In the rows, zero is written as 128.
The rows of Z fall into several groups, and each row is roughly a mix of its group's hidden directions.
Z (143 x 10):
[[115 169 177 130 140 137  97 123 119 103]
 [150 104 149 102 105 124  95  97  99 104]
 [125  91 122  79  93 114 142 142 117 150]
 [131  72 148  97 133 126 147 163 136 125]
 [152 160 175 157 142 126  99 113 128 110]
 [148 135 143 105 156 171 114 161 109 100]
 [ 98 126 131 149 101 116  88 143 166 102]
 [142 121 124 116 135 165 135 181  90 121]
 [159 164 145 110 137 152 159 118 108 163]
 [129 104 144  99  87 132  98 145 162 105]
 [147 127 157 113 105 103  90 114  85 140]
 [131 175 117 151 130 142 122  73 121 126]
 [115  95 142 116 105 163 115 100 169 114]
 [140 122 121 147 180 149 163 123 103 152]
 [150 106 145 161 173 146 108 111 157 136]
 [123 163 121 153 139 123 172 164 155 139]
 [138 119 158  89  96 103 129 125 138  85]
 [136 124 145 108  85 138 131 110 155  79]
 [129 173  86 167 118 136 129 145 115 146]
 [139  92 141 120 173 162 120  98 137 148]
 [160  85  88 110 117 145 141 125 151 113]
 [113 160 147 175 106 128 104 133 111  96]
 [ 87 176 125 147 158 110 123 144 124 147]
 [103 119 142 173 115 103 108 126 171 142]
 [129 161 151 139 112 158 148 127 147 178]
 [ 92 156 112 130 133 122 173 156 138 159]
 [118 137 103 155 156 145 168 105 105 158]
 [121  93 133 149 114  89 140 131 165 163]
 [157 122 120 152 171 177 132 140 123 146]
 [157 112 140 115 137 144  82  87 111 109]
 [110 145  98 159 130 154  92 126 137 169]
 [ 93 139 103 142 137 142 175 148 161 136]
 [156 151 164 137 130 154 140 146 135 176]
 [122 142 113 123 127 139 193 149 157 120]
 [ 95 100 147 115 116  97 108 107 121  86]
 [153 130 145 107 150 178 121 170 132 120]
 [117  88 143 138 135  89 119 124 178 128]
 [157 106 110 136 154 168 157 131  97 149]
 [112 168 132 115  88  90 129 153 125 107]
 [130  90 114 156 156 175 129 107 116 141]
 [153 122 127 109 145 149 116 163  81  98]
 [100  91 124 118 118 113  98 133 127  77]
 [186 112 120 111  99 134 156 126 140 108]
 [120  77  96 116 102 131 156 154 140 132]
 [164 156 111 166 154 155 131 154 114 126]
 [143  77 108 133 160 156 145 123 149 145]
 [161 148 115 127 132 130 182 159 152 130]
 [140 162 139 129 133 128 170 104 114 174]
 [122 150 159 128 129 149 164 124 155 176]
 [137 141 135 121  97  98 104  72 113 120]
 [163  87 141 108 156 158 139 106 122 147]
 [182 108 116  94 109 148 142 104 123 131]
 [103 101 108 119  93 123  97 131 111  86]
 [143  87 144 114 126 131 125 186 144 112]
 [ 72 141 134 126 151  97 111 154 112 137]
 [153 171 136 133 156 148 160 126 115 164]
 [ 76 113 119 165 108 101 134 124 151 137]
 [ 70 150 134 141 151 120 118 139 116 162]
 [101 163 151 163 126 137  90 114 105 112]
 [124 108 170 113 131 123 107  94 153  89]
 [117 158 120 125 116 176 117 147  87 105]
 [120 135 148 106 148 164 167 159  97 134]
 [149 100 131 110 159 137 116 172 115 165]
 [137 168 171 119 122 163 109 121  99 121]
 [158 157 145 122 138 160 143 128 161 169]
 [173 109 125 123 100 139 147 119 148  83]
 [152 185 129 150 128 150 130 113 119 160]
 [106 126 113 136 158 142 130  93 114 182]
 [171 149 116  97 157 138 162 114 115 147]
 [144 101 141 135 182 170 127 122 141 138]
 [117  83 108  83 119 150 161 126 130 126]
 [ 70 147 118 128 146 104  99 130 109 144]
 [ 88 120 139 114 134  89  86 114 131 155]
 [109 150 125 147 128 132 184 160 156 136]
 [147  88 151  90 116 127 155 154 134 102]
 [105 127 147 152  78 102  97 143 128 111]
 [112 138 145 108  73 108 130 156 115 100]
 [126 160 111 135 131 117 180 164 153 127]
 [107 138 114 132 121 125 184 165 149 149]
 [106 132 150 162 112 104 139 110 161 169]
 [154 121 120 141 181 171 147 116 123 136]
 [142 168 151 172 143 135 111 110 128  96]
 [163  97 101 100 116 158 150 107 143 112]
 [158 154 103 135 160 125 118 127  82 103]
 [192 133 142 119 115 148 150 111 134 106]
 [120 143 108 189 108 113 105 121 108 140]
 [ 87  91 123 123 102 114 105 132 127  87]
 [ 94  82 114 120 137 119 128 157 124  88]
 [153 159 156 175 145 143 115 118 122 100]
 [164 164 138 136 133 150 150 131 122 177]
 [133 132 128 136  66  97 136 141 128  96]
 [109 168 119 153 135 112  79 106 126 144]
 [129 159 150 134 164 167 156 155 126 147]
 [106  75 129 142 120 106 124 157 164 131]
 [141 104 148 108 113 105 153 167 133  87]
 [112  88  98  83 107 121 154 132 140 138]
 [113 112 133 147 111  79 152 101 140 163]
 [188 103 116 119  95 131 129 115 136 107]
 [129  80 158  98 118 147 111 128 161 111]
 [152  83 155  97 136 128 146 161 132 108]
 [173 134 130 105 108 153 160  98 132 103]
 [109  93 132 116 114 128  78  95 105 121]
 [151 109 158 148 101 131  85  96 117 112]
 [181 115 107 123  97 126 152 131 151 102]
 [158 105 148 107 132 113 150 176 122  98]
 [104 143 108 134 133 130 182 162 155 139]
 [ 99 105  98  88 100 104 141 147 138 146]
 [ 87 105 128 159 105  92 143 125 148 152]
 [170 109 110 110  86 139 143 101 134 106]
 [159  85 131 125 166 153 132 110 134 159]
 [131 164 120 127 119 129 191 146 147 129]
 [133 136 122 173 185 128 126 151 114 139]
 [153 107 133 102 179 153 143 109 149 141]
 [139  91 143 112 104 136 143 166 152  91]
 [123 128 146 105 188 164 121 116 128 146]
 [129 148 120 126 128 133 192 156 155 118]
 [125  80 155 114 135 115 158 153 139  95]
 [120 147 145 120  89  73 102 132 141 127]
 [153  95 129  90  98 152 146 163 137 125]
 [119  92 101 132  93  92 132 114 160 146]
 [150 182 140 164 137 126 119 123  93 127]
 [136  85 140 113 134 118 152 183 129 118]
 [124 154 112 141  83  86 124  98 131 109]
 [147 167 153 174 138 118 104 151 113 133]
 [138  95 126 121 124 130  69  97 106 132]
 [ 72 129 144 148 148 115  96 139 114 152]
 [177 152 125 139 168 142 133 146  97 134]
 [162 171 132 110 151 138 152  94 117 149]
 [148 127 125 125 131  96 151  91 164 167]
 [ 78 150 149 152 150 107  95 136 115 134]
 [178 150 126 138 139 139 169 151 151 135]
 [104 151 135 155  86 112 106 156  96 124]
 [106 154 104 191 137 124 111 132 138 121]
 [112  75 106  91 102 121 141 127 141 143]
 [161 103 131 116  83 132 166 131 141 103]
 [104  99 139  96  85 112 152 116 146 106]
 [133 102 154 121 136 126  70 106 100 120]
 [126 124 102  78 118 134 164  90 119 120]
 [194 103 136 135 128 144 130 133 146 106]
 [148 115 148 182 132 141 101  92 125 121]
 [109 148 141 138  82  94 113 147 142  95]
 [ 99 163 103 152 101 134 124  82 135 135]
 [133 106 108 139 177 100 116 134 157  97]]
Each list below has three rows that fit no group; the rest each fit one group, if only roughly. Name those rows in the order they come.
- K_682: [ 91 152 143 165 100 108 132  92 132 142]
- K_233: [111 158  97 153 134 135  86 111  96 144]
- K_972: [118  69 128 142 129 136  98 119 117  92]
- K_847: [171 160 130 125 135 121 151 108 103 169]
- K_54: [125 153 112 111 148 155  89 163  94 131]
- K_549: [139 144 111 102 139 183 148 163 124 124]
- K_251: [119 121 109  73 117  99 152 124 159 116]
- K_690: [173 139 124 130 162 163 106 121 110 157]
- K_628: [122 153 161 171 147 141  84 122 126 118]
- K_997: [138  78 143  82 110 136 128 151 141 140]
 : K_233 K_972 K_54
- K_763: [ 74 141 157 128 142 105 127 145 136 162]
- K_861: [148 116 127 144 133 134  84 112  72 129]
- K_232: [162 174 110 127 153 167 141 141 133 141]
- K_512: [158 161 141 159 144 151 125 134 150 170]
- K_117: [115 112 111 119 139  89 151  87 167 139]
- K_364: [164 178 116 131 138 133 111 139  98 156]
- K_913: [155 108 131 127 121 136 152 189 133 105]
- K_29: [182 166 127 112 132 157 138 126 124 153]
- K_28: [119 105 147 124 150 106  82  88 107 134]
- K_479: [138 123 141 126 178 173 127  91 125 128]
- K_219: [139 101  92  90 130 130 168 104 148 127]
- K_337: [155 141 130 140 139 138 156 134 160 183]
- K_106: [113 116 128 142 140 102  94 121 103  74]
 : K_763 K_861 K_28
- K_97: [107 107 106 105 157 165 124 107 104 161]
- K_601: [ 87  99 107 120 130 124 105 146 143  83]
- K_873: [116 137 118 130  82  79 123 155 144 109]
- K_102: [107 115 146 100 126 125  88  95  87 136]
- K_62: [136 104 130 114 193 148 134 113 109 141]
- K_264: [135 145 122 141  83 102 106 146 124  82]
- K_726: [170 106 120 139 172 143 140  96 133 150]
- K_116: [152 154 132  78 118 166 139 117 104 136]
- K_284: [100 113 128 140  91  82 140 142 152 154]
- K_960: [131 170 109 168 152 106 113 152 105 137]
 : K_62 K_264 K_284
- K_995: [139 168 133 130 129 136 127 115 134 193]
- K_168: [123 104 131 106 139  99 108 106 107  75]
- K_410: [135 107 132 110 112  79 126  77 141 128]
- K_886: [158 160 109 165 157 143 142 129  94 139]
- K_23: [115 131 146 117 100 121  66 102 113 134]
- K_73: [147 172 144 139 159 141 148 110  90 144]
- K_313: [111 129 117 139  83  92 126 176 135 121]
- K_224: [184 154 117 123 142 121 145 115 109 162]
- K_999: [ 68 147 128 138 164 144 117 109 128 137]
- K_180: [108  96 120  67 105 117 142 119 136 122]
- K_359: [181 155 142 132 155 153 105 140 113 114]
- K_991: [146 145 128 109 141 138 134 135  61 108]
- K_801: [111 155 105 121  95  92 117 139  90 103]
 : K_995 K_23 K_801
- K_423: [157 161 115 166 176 135 127 137 111 131]
- K_633: [127  85 136 102 101 139 174 136 141 108]
- K_306: [108 144 125 164 101  84  98 152 137 135]
- K_171: [162 158 132 102 152 137 133 147 145 174]
- K_734: [183  91 108 103 124 148 126 114 134 117]
- K_695: [161 152 139 100 154 170 138 145 100 123]
- K_487: [146 173 131 109 142 145 143 147 132 177]
- K_649: [ 97 129 125 121  69 108 123 125 154 103]
- K_849: [103  84  89 112  98 133 140 101 127 121]
- K_897: [143 125  84  77 112 131 148 152 140 132]
- K_429: [113  98  96 146 103 107  94 133 107  96]
 : K_171 K_487 K_897
- K_519: [129 170 120 161 160 135 125  83 115 136]
- K_966: [177  99 154 131 158 147 126  96 136 134]
- K_629: [130 123  93  89 119 131 159 145 153 166]
- K_940: [114 102 124 131 174 167 125  96 151 140]
- K_390: [ 93 170 107 131  99  88 115 118 130 121]
- K_776: [122 126 109 155 173 155 143 115 112 169]
- K_488: [148 134  99 142 184 151 119 129 103 144]
- K_464: [ 78 170 151 159 142 125 128 134 129 142]
- K_256: [114 152 144 131 176 105  88 152 115 124]
- K_32: [ 89 168 114 116 109  93 126 157 143 117]
- K_95: [106 110 127 175 119 130 136  98 144 171]
 : K_629 K_488 K_95
- K_315: [ 99 111 119 163 133  79 144 126 151 152]
- K_236: [145 139 154 159 146 154  81 124 106 108]
- K_373: [103 149 110 123  93  89 131 165 149 115]
- K_696: [146 174  99 136 146 163 125 140  99 111]
- K_285: [108 125 152 128 102  93 134 120 151  76]
- K_584: [130 116 144  80 152 157 149 150 107 101]
- K_957: [157 107 134  74 123 118 152 114 160 117]
- K_967: [124 145 114 157 137 147 175 172 143 129]
- K_879: [118 134 136 134 122 119 180 141 181 139]
- K_721: [117 108 118 168 178 147 144 146 125 150]
- K_642: [118 145 150 179 159 156 104 139 126 113]
 : K_236 K_967 K_879
- K_747: [100 151 106 179 124 121 105 154 118 149]
- K_57: [134 139 142 130 134 113 186 141 172 119]
- K_220: [100 118 154 108 117  83  88 121 143 116]
- K_381: [167 102 116 122 104 126 162 111 170 129]
- K_805: [124 165 113 167 142 116  85 140 127 154]
- K_688: [104 126 141 147 116  77 107  91 143 111]
- K_119: [151 174 138 122 126 136 169 148  99 150]
- K_98: [100  91 138 114 151 124 112 149 157  87]
- K_531: [123 121 119  98 135 186 142 166 123 119]
- K_824: [ 82  94 133 124 126 110 116 127 167  99]
 : K_57 K_381 K_119
